In the rows, 128 means zero.
The rows of R fall into a few groups, and each row is roughly a mix of its group's hidden directions; one row fits no group.
R:
[[100 132  73 123 123 110  82 139 164  94 137]
 [137 131  94 130 163 118 147 168  66 140 105]
 [152 116  82 139 131 112 139 107  68 163 147]
 [104 110 178 102  93 142 101  95 156 148 150]
 [106 125 158 147 131  63 129 160 114  85 129]
 [117 162 101  84  82 120 113 172 141 138 110]
 [139 136 156 102  93 137 186  97 149 159 110]
 [110 119  99 173 154 157 138 119  69 149 123]
 [126 156  92 150 114 114  83 173 141  85 124]
 [123 158 113 160 141 108 100 138 106  65 158]
 [111  70 104  75 132 107 132 141  97 146 123]
 [117 126 154 196 168 147 155 132 110 113 110]
 [139 110 103  80 146 139 139 106 164 148 183]
 [156 121  62 133 119  84 145 157 140 149 127]
 [119 151 114 111 113 109 168  86  96  82 157]
 [173 119 153 164 113 133 195 118 126 118 131]
 [ 85 122  87 117 147  70 119 134 108 127 160]
 [155 158 110 144 133 156 152 162  98 182 146]
 [ 75 154 105 144 141 173 157 150 101 141 110]
 [139 108 190 124 111 114 150 119 128 106  72]
 [111 115 166 153 165 156 123 113 152 169 170]
 [173 138 112 147  76 135  85 163 121 118 110]
 [152 100 182 101 102 139 154 127 109 160  94]
 [153 109 178 177 135 150 177 130 140 128 125]
 [ 96  89 136 120 138  75 165 119 111 156 158]
 [153  83 169 167 138  90 134 104 103 109 130]
 [157 185 121 150 146 167 122 105 128  83 130]
 [161 101 168 137 110 112 150 100 147 142  72]
 [153 130 134 114 129 168 141 109 108 192 168]
 [154 143 108 139  85 171  93 101 111 168 130]
 [160 145  96 104 113 144 110 116 170 150 182]
 [198  90 134 159 142 121 153 148 146 137 134]
 [144 143 168 130 138 110 132 138 180  71 149]
 [132  91 185 120 130 115 156 106 100 163  99]
 [ 83 154 122 115 161 147 143 188 131 100 134]
 [130 166 137 151 162 115  97  76 138 152  92]
 [133 177 161 157 149 144 124 115 115  68 130]
 [167 134  86 120 102 113 132 137 140 130 195]
 [154 133  85 122 113 102 129  82 106  79 107]
 [124 113 154 173 148 113  93 136  87 172 153]
 [136 114 156  99 127 121 127 154  82 117  64]
 [126 130 144 125  72  93  73 140 101 135 149]
 [ 94 130 150 122 134 102 125 119 120 104  51]
 [185 149  76 128 160 154 131 105 109 131 131]
 [104 141 105 130 164 124 122 165  63 153 139]
 [152 105  97 138 150 177 158  88  97 136 148]
 [ 68 177 114 140 154 137 106 116 129  95 140]
 [114 100 126 178  90 147 118 174 103 125  98]
 [182 144 134 109  92 112 140 140 182 152 113]
 [192 146 114 126 113 119 182 121 161 128 124]
 [124  76 147 144 159 141 186 109 108 148 132]
 [182 147 104 143  96 151  84 147 116 101 113]
 [104 130 138  82 133 154 130 162  78 104 163]
 [113 131 116  64  96 126  97 165 100 114 119]
 [155 107 100 111  95 137 116 121 159 194 117]
 [100 141 121  81 122  88 124 175 132  86 116]
 [ 85 129 122 177 114  87 137 156 167 146 136]
 [117 101 139  74 155  83 139 143 156 104 153]
 [ 93 127 130 166 120 108 121  99 186 143 166]
 [153  88 160 115 123 148 145 125 146 183  88]
 [124 149 171 177 125 126 175 119 155 105 154]
 [125 143 159 106 110 160 142 125 145  65 167]
 [133  72 143  77 149 106 133 118 116 119 169]
 [177 119 159 149 142 130 180  85 127 134 109]
 [144 170 101 148  90 126 141 163 169 164 136]
 [135  89 144  93 135 172 145 158 117 178 139]
 [115 103 137 125 158 179 116  81 108 159 158]
 [157 165 123 136 112 172  85 148 157 117  92]
 [116  89 135  71 127 127 146 159  77 117 121]
 [127 146  88 170 148 124 112 126  74  94 153]
 [ 86 114  82 146 126 100 137 151 156 150 172]
 [155 114 174 159 104 158 183 122 135 139 110]
 [136 100  65 107 108 124 134 136 162 165 154]
 [112 117 187 130 108 121 170 171 103 143 114]
 [136 114 150 160 165 150  89 116  82 166 145]
 [155  96 160 138 137 113 148  75 129 167  95]
 [123 138  82  97 122 156  93 151 111 170 161]
 [131 131  58 122 149 128 100 134 111 176 141]
 [125  83 158 171  96 134 136 144  77 112 133]
 [144  63 137 137 169 154 146 143 141  93 124]
 [172 147 121 103 180 159 101  99 146 151 130]
 [151 127 151 117 128 133 169 174  78 122  90]
 [ 97 114 143 104 140  99 153 150 193  99 127]
 [145 141 110 132 111 116 134  88 189 176 138]
 [139  97 153 125  99  53 131 134 139 146 147]
 [131 161 116  99 113 118 102 173 127  73  99]
 [135 149 155 128 108 172 161 135 132 146 192]
 [120 100 138 136 118 110 177 192  99 142 126]
 [165 133 110 111  91 121 100  76 140 133  83]
 [ 80  69 160 110 131  98 151 132 126 146 139]
 [121  68 166 134 170 137 150 140 156 102 133]
 [151 132 132 191 143 158 142  86 146 160 136]
 [109 119 177 160 172 131 142 157 157 146 159]
 [ 77 138 140 141 103  57 116 118 123 129 126]
 [ 57 130 156 138 135 113  96 124 123 147 165]
 [178 157 126 131 133 168  86 121 143  88 110]
 [110 103 132  55 149 136 106 101 115 105 110]
 [136 139 140  86 128  65 132 127 172 126 159]
 [123  91 131 122 164 167 139  75  87 124 122]
 [ 95 161  98  90 115 160 130 184 128 137 119]
 [102 142  94 178 106 113 159 142  94 164 116]
 [ 81 128 132 155 171 149 182 144 121 138 108]
 [ 91 138 132  76  92 148 153 115 158 110  96]
 [156  95 166 120 123 135 170 100 115 181 125]
 [115  52 120 106 159 122 151 117 103 143 137]
 [139 108 133 136 141 134 167 198  95 104 134]
 [114  90 144  81 129 120 104 118 123 155 186]
 [179 108 132  71 136 152 130 108 162 107 122]
 [119  69 153 103 162 101 153 112 122 116 163]
 [160  95 145  71 119  96  98 124 123  93 117]
 [ 99 140 164 150 172 171  97 109 111  99 137]
 [126 103  59 136 143 137 171 147 140 125  97]
 [127 134 141 103 128 146 145 184  65 148 123]
 [ 89 114 126 127  99 100 136 200 126 142 113]
 [ 77 138 145 131 113 105  81 168 125 111  96]
 [149  90 103  81 104 132 175 162 127 110 132]
 [ 93 113 125  97 114 178 102 106  88 146 101]]
One row of each group comes first, with its name. Which group is each row after those in?
[ 94 170 147 153 145 142 102 114 110 186 127] => S
[ 74 141 102 106 116 157 129 103  98 157  90] => U
[124 106 189 102  89 145 115 100 146 161 127] => V

[152 107  84 134 144 112 118 105 124 194 105] => V
[165 154 137 130 139 154 146  79 106 181 133] => S
[ 91 146 107  93 132 172 143 118 163 132  82] => S
[138  97 170  78 130  86  97 123 152 115 114] => U
[108 173 113 156 105 173 110 167  96 137 120] => U
[133 114 146 105 106 137 147 168 147 178  78] => U
[ 99  73 123 159 144 117 133 148  88  90 145] => S
[197 106 127 122 148 119  97 116 100 119 164] => S
[155 162 132 201  94 127 110 126 124 131 112] => U
[ 95 125 142 109 139 126 136 200  94 100 129] => U
[ 85 112 119 171 128 127 145 133  82 178 121] => S
